Each named turn below is shown by a few rows before and after it. Which turns, in which order, take the first row of each later pair to the second? The first pair is answered.
Z159 (before -> after):
[ -9.0   3.0  -1.6   1.7  15.7  16.5  19.4  -4.8  -6.1  -8.2  16.8  12.5
 -23.9  14.0 -12.9   2.3  -5.5 -13.5  18.1]  ->  [ -6.7   7.8  -9.6 -13.5   7.4  15.1  19.9  -5.8  -0.8  -4.8  18.0   9.5
 -25.6  10.2 -11.7   5.9  -6.7 -10.1  20.6]
[ -1.6 -15.0   7.9  26.1   8.9   2.0   5.8  11.8 -18.6  -2.6   8.3 -11.7
  19.2  -9.4  -5.1   2.3   4.5 -12.3  -4.6]  ->  [ -8.0  -9.8  19.3  25.2  13.9   5.6   8.4   5.8 -21.1  -5.6  10.5  -0.6
   7.7   0.8  -6.0  -4.6  -3.8 -14.8  -3.4]
[ -0.3  23.9  -0.5 -12.2  13.5  -7.4  -7.3  -5.7   2.3  21.1  -3.8  21.8
  -4.1  -3.7  17.0   1.0 -24.5   4.0 -13.8]  ->  [  1.3  23.7 -10.0 -16.3  10.2  -9.4  -8.9  -0.7   4.6  21.7  -5.1  17.2
  -2.1  -7.8  17.2   5.5 -20.9   6.9 -11.6]
Z291 (before -> after):
[ 13.8 -13.5  -3.6  28.5   0.5 -14.9  -7.7   5.1   2.0  -3.9  -7.1  11.2
   8.9  12.1 -15.7  -4.1   7.7  -0.6 -32.8]  ->  [  9.5  -4.4   1.0  12.3  -7.9 -13.7  -6.1  -3.8   8.9  -1.9  -6.7  21.8
  -5.4  20.9 -13.3 -10.0  -2.0   4.8 -34.7]
[ 11.9  -0.9 -26.3  -9.4 -17.6 -12.6  -0.9  15.6   7.0   0.9  -8.5  -9.4
  13.9  -5.4   3.3  12.7  13.3   6.0   4.0]  ->  [ -5.7  -8.2   7.0  26.5  20.4   3.3   6.3   6.4 -20.5 -10.7  -2.5   1.4
   3.5  10.8  -0.4 -13.6   5.2 -14.1   1.8]
[  1.8  13.8 -31.7 -53.2 -33.4 -19.6   1.0 -17.1  18.9  -4.1   2.4 -13.5
  -3.2 -20.2  15.3  19.0 -11.9  21.2  12.9]  ->  [ -8.2 -21.1  -7.9  35.2  34.0   0.4   1.7  -1.2 -29.5 -18.8  11.7 -35.4
  27.6 -29.1  14.8   4.3   3.3 -18.6  12.9]
Z421 (before -> after):
[ -0.6  17.3  -3.8 -45.2 -43.9 -15.4  -0.4  -5.7  30.7   3.2  -8.1  23.7
  -9.6  15.1  -2.5  12.8  -6.9  27.7 -14.4]  ->  [ -4.3 -10.8  26.6  17.3 -12.5 -19.3 -11.2  12.5  15.6   5.7 -26.6  32.1
  18.9  31.3  -4.5  -1.6   9.5  11.8 -46.0]
[-13.3 -23.9  30.2  13.5   1.3  -1.0  -5.5   9.7   4.5  12.1  -2.1   7.4
   9.7   3.1  11.9  -6.2   9.1  -2.3 -24.7]  ->  [-24.1 -13.7  31.4   0.2  15.2  17.6   9.3  -7.7 -10.8   0.3  17.1   0.2
 -11.7  -4.9  10.9 -10.2  -6.3  -9.1   1.1]
[ -1.4 -10.3  10.9   0.8  -5.9   8.2  -3.8  28.4  19.7   7.2 -14.7  15.5
  -5.8  16.2  17.9   5.2   1.1   6.7 -19.8]  ->  [-10.3  -9.0  22.2  12.3  15.7  23.1   2.2  22.8   2.7  -2.4  -4.0  11.6
 -15.5  15.4  16.1  -2.7  -6.5  -5.2  -8.2]
Z223 (before -> after):
[  2.0 -13.2   5.5   5.6  11.6  13.1 -22.3  -3.7  15.5  -5.9  -8.1  -3.2
  14.5   7.8   7.1  -2.1   7.2  -7.3  -1.9]  ->  [ -2.2  -0.2   6.0 -16.4   3.9  16.6 -16.8 -13.8  20.5  -7.2  -4.0   3.9
  -3.7  15.3   9.4  -4.4  -3.0  -0.9   5.6]
[ 18.0   1.3 -26.6 -10.3  -8.3 -12.4  -6.2  -2.9  14.3  -4.7   7.8 -31.7
  16.9 -34.0  -1.2  15.7   7.6  -3.2   9.8]  ->  [ 19.3   5.0 -26.7 -18.8 -21.2 -20.8 -11.2  -4.1  27.0  -0.3   1.6 -21.5
  14.9 -25.5  -0.4  16.2   6.9   3.4   0.1]
[ 11.8 -26.5  -4.6  23.9  27.0  12.1  -1.8  -5.9 -11.5   0.6  -1.2 -18.2
  23.6   5.1   3.3  -0.1  -6.7 -13.4 -35.6]  ->  [  7.9  -1.9  -0.9 -26.5  -8.0   4.7   4.4 -24.1  11.0   4.9  -2.9   8.8
  -8.7  23.7   1.3  -6.6 -27.8   5.9 -38.0]
Z612 (before -> after):
[ 2.1 -0.3 -7.9 -6.0 -9.1 -5.2  9.6  2.4 10.8  6.0 -5.5  5.0  7.0 -1.4
 -8.0 10.1  9.3  2.2 -3.1]  ->  [ -2.4   6.1  -3.2 -11.6  -9.8  -1.7  14.1  -5.3   7.0   1.5  -1.2  10.0
  -4.2   4.7  -7.7   2.8   1.8   2.3   0.1]
[  2.9 -24.4 -15.9  -9.2 -24.6  -6.4   8.5  18.0  15.2  18.1   2.0 -20.6
   7.9 -13.7   6.6  10.3  -1.0  -0.9  -2.9]  ->  [-14.1  -8.7   5.5 -25.0 -17.4   6.3  18.0  -6.2   6.2   8.1  11.5  -0.1
 -26.3   4.0   3.6  -6.5 -23.3  -3.6   3.8]
[ -7.9  -4.2  10.2  25.8  19.5  -1.1 -18.7   0.9 -21.6  -8.3   0.9  -3.2
  10.3  -4.5   4.1  -9.6  15.0 -11.9  -9.0]  ->  [ -2.5   5.7 -16.2  -1.7   6.2   1.0 -14.8  -0.3 -14.1  -8.3  10.9 -22.8
  10.4 -25.7   6.2   6.6  15.8  -5.0  10.0]
[ 0.4  5.5  1.2 -9.4 -4.7 -3.8  0.2  0.9  4.1  1.7  1.0 11.2 -9.8 14.9
  3.9 -0.2 -7.7  3.3 -3.7]  ->  [  4.7  -2.2  -0.1   2.5  -2.9  -7.5  -5.7   8.3   2.5   2.5  -4.3   8.7
   3.0  12.6   4.3   3.1  -0.7   3.0 -10.7]

Between the rows of a pair lie 2 to 3 turns.
[-18.5   4.7   2.0   4.7  19.7  10.9  -6.5 -11.8 -20.5 -15.0  15.3 -13.1
   1.3   5.2  -1.2  -3.8 -18.7 -18.7   0.1]  ->  [-12.0   9.2   1.3 -19.3 -15.7  -8.2 -17.0  -8.1   7.8  -2.1  -4.0  11.0
   0.2  22.2   0.5  -0.9 -18.6   2.6 -22.6]
Z612 then Z291 then Z421
[-14.6 -17.6   4.5  36.5  17.5   1.9   6.0  15.9 -22.1   3.9   1.6   2.2
   6.6   6.1  -5.9 -10.2  10.4  -8.8 -20.9]  ->  [-19.1 -12.6   2.2  34.0  23.3   8.6  11.1  11.8 -27.3  -0.7   8.4  -3.4
   0.8   1.3  -6.2 -10.1   6.4 -12.6 -10.9]
Z421 then Z612
[  4.0  13.2 -26.5 -32.2  -7.3   2.0   6.8  -4.8   5.5  -7.8  13.4 -22.5
  -5.4 -24.4   3.4  24.7  -0.6   5.4  21.6]  ->  [ 14.1  -7.0 -12.2  -6.8 -20.0 -21.0 -11.8  19.8  22.9  10.0 -16.8  -2.3
  20.8  -3.2   6.3  22.1  16.8  12.6 -23.1]
Z421 then Z223 then Z421
[  3.8   7.2  -4.5 -54.9  -0.9 -15.1   9.9  -8.4   3.5   1.7 -11.0  12.6
 -25.9   8.3  -6.9  -0.3  -2.0  18.8   5.5]  ->  [ 14.5 -13.4 -25.7 -18.0  17.4 -14.1   5.2  15.3  -8.4   2.9  -7.8 -26.5
  16.0 -23.9  -3.9  17.1  25.2   7.0  13.4]
Z159 then Z223 then Z421
[ -2.7 -13.1  -9.3  15.6  24.3   5.4  -6.2  14.0 -17.6 -12.7   9.0 -29.3
  15.0  -7.6   2.6  13.3  11.9  -1.2  30.3]  ->  [-10.3  -8.9   8.0  16.6  31.9  14.9   0.4   3.9 -24.1 -17.2  11.5 -16.7
  -2.4   6.0  -0.6   0.6   0.8  -4.6  34.2]
Z159 then Z612 then Z612
[  1.4  10.2 -27.9 -24.9 -26.3  20.5   5.8 -22.3  11.3  19.0  23.0   4.4
  -4.5   2.1  -6.0  10.9   0.0   1.3  31.2]  ->  [-11.1   3.2  -9.1   7.5   6.8  36.3  13.1 -26.7 -13.4   7.6  33.2   1.6
  -6.1   6.6  -8.5  -3.8  -3.5 -17.1  35.9]
Z291 then Z612 then Z159
[  8.6 -25.8  33.0  52.4  21.1 -35.5 -12.5  13.5 -19.3  32.8 -30.0  39.7
  11.8  21.1   3.2 -20.2   5.1 -27.7 -30.3]  ->  [ 25.8 -30.9 -22.6  43.6  17.5 -36.5  -9.3  31.6 -17.7  32.5 -13.8 -17.4
  43.2 -33.1   7.5  15.0  27.1 -26.4   1.1]
Z612 then Z421
[ -5.0   7.8 -22.8 -23.0  10.6  17.2   8.5 -22.4  -3.8  -3.0  30.2 -13.8
 -11.7 -17.3   8.2   0.5  -7.1 -12.9  32.7]  ->  [ 14.8  -0.5 -38.8 -28.0 -20.2  -8.0  -8.5  -1.8  23.1  13.5   7.6 -10.6
  13.9 -18.6  10.3  16.8  10.6   3.5   8.1]
Z291 then Z421
[ -0.3  24.9   1.4 -38.9  -8.3   6.5   6.1 -18.6  21.6  -3.0   9.5  15.6
 -16.9   5.4   1.9  -8.1 -24.3   3.9  14.5]  ->  [ -7.9  10.5  31.9   0.3  10.4   7.5   1.4 -13.3   9.9  -4.0  -0.7  31.8
 -11.0  26.4  -0.1 -26.3 -23.0  -6.2  -6.1]
Z612 then Z159 then Z421
[ -8.0   8.3  14.1  20.9  28.5  19.9   6.0  -2.1 -13.3   3.8  19.5   3.7
  -1.8  -5.9  -5.8 -12.7   2.3 -19.8  16.6]  ->  [  3.2  26.9 -13.2 -29.8 -15.5   5.4   4.4  -5.4  15.7  12.3  15.9   2.9
  -8.2 -12.8  -1.3   4.1   0.4   3.2  20.7]
Z159 then Z291
[  7.5   6.6  -1.0 -25.1 -17.7  -0.1   5.9 -14.6  17.1   8.7 -15.3   8.9
 -15.2  16.8 -14.3  -6.4  -8.6   1.6 -22.0]  ->  [  8.3 -13.0  -4.7  22.0  23.5  15.4   8.3  -0.3 -13.5   0.5  -4.0 -25.8
  13.1 -10.5 -11.4  -3.8   6.5 -21.4  -8.8]
Z291 then Z421
[ 11.8  -4.0   4.1   9.1  -9.1 -25.5 -15.9  15.6  27.8  26.7 -34.8  11.3
  24.5  26.7  -0.3  11.6  19.5  13.2 -38.3]  ->  [ 17.0  11.2 -23.0 -28.8 -29.4 -24.3  -9.6   9.3  36.8  26.0 -20.9  -2.9
  14.0   8.0   1.0  29.4  16.9  21.6 -15.6]
Z291 then Z291 then Z612
[ -6.9  18.9   0.4 -24.0 -18.1  11.2   8.2  -6.3  -5.4  -0.2   3.8  25.1
 -44.0   7.2   4.0  -0.4 -28.6   1.0  16.7]  ->  [  6.4  -3.7 -29.3  13.8   2.5  12.4   2.4  19.7 -19.9   0.7   9.2 -23.4
   0.0 -34.8   6.7  21.9   3.7 -12.9  28.0]
Z159 then Z223 then Z421
[ -1.4  23.5 -17.5 -62.9 -29.5   3.3  -3.0 -17.8  29.8  -3.1   2.4  27.6
 -39.4  14.8  -6.1  -3.1 -17.9  21.0   9.7]  ->  [-17.3  16.3  21.8 -27.2   0.3  15.3   0.9 -24.5   7.0 -11.2   0.5  46.1
 -47.8  38.5  -9.8 -28.4 -27.6   5.0  -2.1]
Z612 then Z421 then Z159
[ -8.7  -5.1  24.7  27.0  28.3  13.2   3.1  -6.9 -11.0 -11.0  -2.2  10.8
 -11.4  12.4  -2.4 -19.1  -6.1  -9.1  -0.7]  ->  [-10.2  11.1  16.2 -11.9   5.8  12.3   7.5 -20.7   0.8 -10.3   4.1  15.1
 -31.6  14.0  -2.0 -14.4 -18.2  -0.1   8.5]
Z223 then Z223 then Z159
[ 29.1   6.8 -22.9 -42.7 -12.1  -0.7   4.1  -0.5  15.4  -7.9  10.6 -26.8
 -14.7  -3.0   3.7  36.9   2.5  13.2   2.4]  ->  [ 10.9  -5.6   4.1   8.6  39.5  21.8  13.2  -5.5 -25.2 -24.6  23.1 -31.0
 -15.8   1.2  -2.1  17.1  -2.5 -13.3  11.7]
Z291 then Z612 then Z159
[ -3.2  35.4  -1.5 -32.6 -28.2 -13.1   2.6   1.6  20.1  -8.3  -8.1   1.6
   2.6   9.9   1.2   7.8  -2.7   4.9   3.9]  ->  [ -3.0  28.2   6.9 -22.7 -27.7 -21.2  -2.5   8.3  25.6  -2.0 -18.0   9.8
  10.3  17.8   1.4   5.7   1.6   5.9 -10.2]
Z612 then Z159 then Z159
[ -5.6 -24.5  29.3  42.5  14.6  -4.8  -8.0  30.8  -7.4   6.9 -17.3  11.4
  18.7  -1.9  -2.8   4.1  18.8   0.4 -33.2]  ->  [-27.1   1.5  41.3  15.1  31.7  22.9  13.5  -5.2 -28.6 -12.2  12.4  13.0
 -30.1   1.8  -6.1 -10.1 -14.6  -7.2   4.3]
Z612 then Z159 then Z291
[  2.2   1.9   1.1  -7.0  10.9   8.4  20.9  -5.1  -6.2  -5.1   9.1 -14.1
  21.0 -13.1  10.1   8.1   1.4 -11.0   5.6]  ->  [ -3.9   6.2  21.2  -7.2  10.6   5.4  19.0 -14.4  -4.9  -3.9   2.9  10.6
   5.9  10.3   8.3  -6.0 -10.4  -7.2  -7.3]
Z291 then Z291 then Z612
[ -3.9  17.8   2.8 -20.4   4.3  18.6  18.6 -19.5 -16.8 -12.6  11.8  22.1
 -12.8   6.5  15.4  -7.4 -17.1 -11.0  13.0]  ->  [ 11.6  11.5  -2.5 -22.0 -26.8  -7.0   1.4  -3.5   8.7   4.3 -15.1  34.4
   6.6  14.5  18.1   1.0  -3.1   5.3 -18.6]
Z612 then Z291 then Z159
[-12.3   6.5  37.8  14.2  17.9  24.9  -6.0  -7.2 -21.6 -17.5   4.3   0.0
 -28.3 -12.8  21.5  -4.9 -22.6   3.8  11.6]  ->  [ -3.7  12.3   8.6  -1.4   7.6  24.4  -3.9  -5.5 -15.2 -16.2  13.4 -25.0
 -21.3 -36.3  24.3  15.0 -15.2  10.3  27.2]
Z421 then Z223 then Z612
[ 23.0  -2.7  -0.8  -8.9 -28.9 -23.8  -1.9  19.5  20.4  13.4 -15.0  -7.2
  16.2  -5.0  -4.1  12.1  21.4   9.0  -7.4]  ->  [ 18.2  13.5  -6.4 -36.6 -32.7 -13.6   8.1   1.1  18.4   7.0  -0.5  -7.5
  -5.3  -8.1  -1.4  11.8   6.1  10.5  12.1]
Z612 then Z159
[  0.4   6.0 -12.0 -22.5  -7.0   3.4   0.0  -0.6   2.8   0.2   6.7  -0.1
  -5.6  -5.4  -1.3   3.0  -2.2   7.0   9.6]  ->  [  4.4  -9.2  -2.4   2.1  -5.7  -6.7  -8.3  13.9   4.8   5.1  -8.1   4.0
  12.1   1.9  -0.7   2.4  10.6   5.8 -12.3]
Z421 then Z159
[ -0.8   2.2  29.1  42.1  19.7 -12.3   8.5   1.6 -10.0   4.3  -4.2  49.5
  -4.1  11.8  -9.1  -7.9  -2.7  -8.0  -4.6]  ->  [  8.3  -8.2  20.8  50.2  14.4 -20.2   3.6  12.2  -4.5   8.6 -11.4  41.3
  13.1   6.3  -6.9   2.1  10.1  -5.6 -12.7]
Z291 then Z159 then Z421
[ 29.3  -9.9  -7.7 -11.9 -13.4  -0.4  -3.5  21.4  12.9  -0.6  26.1  -9.5
  -9.2 -26.1 -17.0  -3.6   8.7   0.4  23.6]  ->  [ 27.2 -21.1  -2.5   9.9  -2.5  -2.2  -8.3  29.4   5.6   0.2  22.9 -11.3
   2.1 -25.6 -19.1  -4.3  17.1  -6.6  15.5]
Z159 then Z421
[ -7.3  20.9  -5.1 -36.6  -6.7   2.3  12.6 -27.7   9.4  -0.7  14.9  18.2
 -34.2   6.1   9.6  -3.7 -15.3   8.4  18.9]  ->  [-17.9   1.0  25.0  19.6  33.2  12.1  10.5 -20.0 -16.9  -5.4  10.6  22.7
 -20.4  16.1   5.8 -22.3  -9.9 -14.2   5.2]
Z291 then Z421 then Z291
[-13.0   7.6 -13.2  30.0  17.5   0.9   8.8  24.9   9.1  -8.3 -15.5  -3.5
   6.7 -14.1  -0.3  10.2  25.9 -11.6  -6.7]  ->  [-10.4  20.6 -17.0   0.2 -11.4 -11.3   5.7  18.2  30.1  -2.4 -22.8  12.5
  -6.0  -2.4  -0.4  10.9  17.3   4.4 -14.1]
Z223 then Z612 then Z612
[-11.8   5.2  28.3   5.7  10.6  -7.6   6.2  -3.8 -15.7  -4.3   9.3  13.3
 -17.7   4.9  -6.1 -13.6 -17.7   0.8   3.6]  ->  [ -6.2  -1.3  11.0  18.6  21.2  -4.3   6.1   5.7 -22.9  -7.1  16.6 -11.8
   1.7 -15.7  -5.3  -4.0  -6.1  -7.0  15.4]
Z612 then Z421
[ 22.9   4.7 -12.9 -10.0 -29.4 -21.5 -11.8  11.1  24.9  24.0 -26.1  20.4
  11.7   7.7   0.3   9.9  18.5  22.2 -31.0]  ->  [  5.7  25.7   5.1 -36.0 -22.4  -6.3   5.7 -18.3  12.7  11.2  -8.6  35.5
 -30.5  23.6  -1.9  -8.8 -11.8  18.6 -10.7]
Z612 then Z159 then Z612
[ 15.4  -9.3 -16.4  -7.3 -10.0 -10.0 -10.9  14.4  12.0   8.4  -6.7  -6.4
  10.4  -7.9   3.2   8.7  12.4   6.3  -6.7]  ->  [  7.1  -4.2   7.4 -13.3 -12.6 -10.5  -8.7   2.2  12.7   6.3  -9.8  20.3
  -9.1  16.6   1.9  -9.3  -1.6   8.1 -16.4]
Z159 then Z421 then Z223
[ 38.3  13.2 -27.9 -34.5 -26.1  -8.1   5.0  -5.4  25.3   0.3   4.4 -22.3
   0.0  -9.0   0.2  17.1  -5.1  18.7  -1.3]  ->  [ 34.4 -20.0  -5.6  37.1  12.0  -5.3  -3.5  14.1  -0.4  -1.7  -7.4 -28.7
  34.3  -9.5  -1.2   7.1  15.4  -4.5 -23.7]
Z159 then Z421
[ -8.1  -9.6  14.0  22.9  26.7  10.7   5.2  -3.1 -18.8 -10.2   9.3  -4.5
  -0.7  -3.4   0.3  -9.9  -0.8 -13.6   5.2]  ->  [  2.0   6.8   1.3 -31.6 -19.1  -7.0   3.5  -9.1  17.8   2.2  -1.1  15.4
 -16.8   7.3   1.8  -2.5  -7.5  11.5  -2.1]
Z612 then Z291 then Z421
[-10.6  15.9   5.7 -18.0 -12.8 -17.1   1.7 -14.7  13.6   6.8 -26.7  13.9
 -21.0  24.0   3.6 -10.6  -4.2  19.0 -11.2]  ->  [  4.7   1.1 -18.8   0.9 -15.4 -27.4  -8.5   8.4  18.0  14.2 -31.4 -11.9
  13.4   1.7   7.8   5.9  19.4  19.8 -15.0]
Z421 then Z612
